Rotation paths and how fast each direction turns (degrees each step):
Each turn is a multiple of 5 degrees from 10 to 175, or 0.
Each row of a path follows its step; steps can be skipped.
path 1
step 0: [ 13 -34   5  10   0  29   4   7  13  10 -12 -34  15  -9  10   8  13 -23
  13   2 -24   6  -3  29  21  19  -1  -1  -5  -5  17   2  10   4]
step 1: [ 15 -17  27  -3  -1  19 -12   3   2  -1   6   2 -14  14  13 -12  29 -21
 -13  -2 -11  21  25   6 -10  -1 -11  19 -13  10  22  -3  37  -8]
step 2: [ -2   0  -1  -1   1  26   9 -27 -11  10  -6  19   8   8   9  10  14 -18
  -4 -12 -28   3  20  46  18 -21 -12  -1   7  12  -4  -8  15  12]
step 3: [ 26 -26  13  19   2  -1   2   2 -11 -12   5  10 -14  -4 -19 -12  34 -13
  22  -7 -15 -14  20  14  13   9 -16 -20  11  11   0   9  19  24]
step 4: [ 12   8  22  -9  -8  14   3   6 -24  -3  -1  22 -16  27  -7  -1   4 -34
 -26   7   9  -5  18  12  32  10 -14 -19   8 -11  20  10   2   4]
step 5: [ 21  -3  -1   2   9  20  23   3 -48  -1 -12  11 -12   8 -15 -19 -11   1
  -7  -1 -19  -5  -8  14   1 -14   4  -4  -3 -23  -9   8  27  25]
step 6: [ 29 -14  -4   9 -10  -4   2  31  -2  -9 -31  14 -22  21  -8  -8 -15  15
  11 -10   0  -8  25  11  32 -22   5   2   4  -5  15  14  -2   8]
step 7: [ 22  18  12  10 -37  21  20  21 -12  -9  -9  -2  13  14 -18   2 -17 -10
   3  18  -1  -9   3  15   5   2   6   3 -31   6   3  34   7   3]
step 8: [  6   6  20  -7   9  35   2  25   8  -4 -35  21  -7   8  -9   1  -4  -3
   8   5 -18  -2  10 -24   2 -20  32  -6 -17   2 -18   4  19  -1]
step 9: [ 16   0   6   7 -20  -6  15  -4   8  13 -31  17   3   3 -12  15 -15 -16
  -2 -22 -28  -1  18  -7  -5   2  29  13 -17  16  16   5 -19  26]
[-5 -2 -2  6 -2  4  1  5 -5  0  5 -3  0 14  0  2  1 -3 -8 11  3 -3 -1 -7
 -4  7 -5 -1 -2 10  6  4  3 -9]  115
[ 2  4  3 -9 -9 -7  0 -2  9  5  1 -1 -9  6  4 -8 -3  2  0  4 -5 11  5 -5
  0  0 -5 -3  4  4  5  5 -3  7]  140
[-7 -5  6 -2  5 -5  9  6 -3  3  1 -1  6 -4 -1 -6  1 -3 -2 -4  4  9  5 10
  2  5 -3  2 12  6 -2 -1  8 -4]  25
[  6  -4  -4   6   4  -3   5  -2   1  12   9   1   0   2   0   4  -7   2
  -8  -8  -1  -2   1  -5   0 -16   0   3   3   6   1  -2   5   2]  100
[ -2   3  -2   1   2  -3   3   1   9  -8   5  -3  -2   0 -11   7   1   9
   5   3   0  -5   2   9   7  -2 -12   1  -3   8  -4   5  -2   2]  95
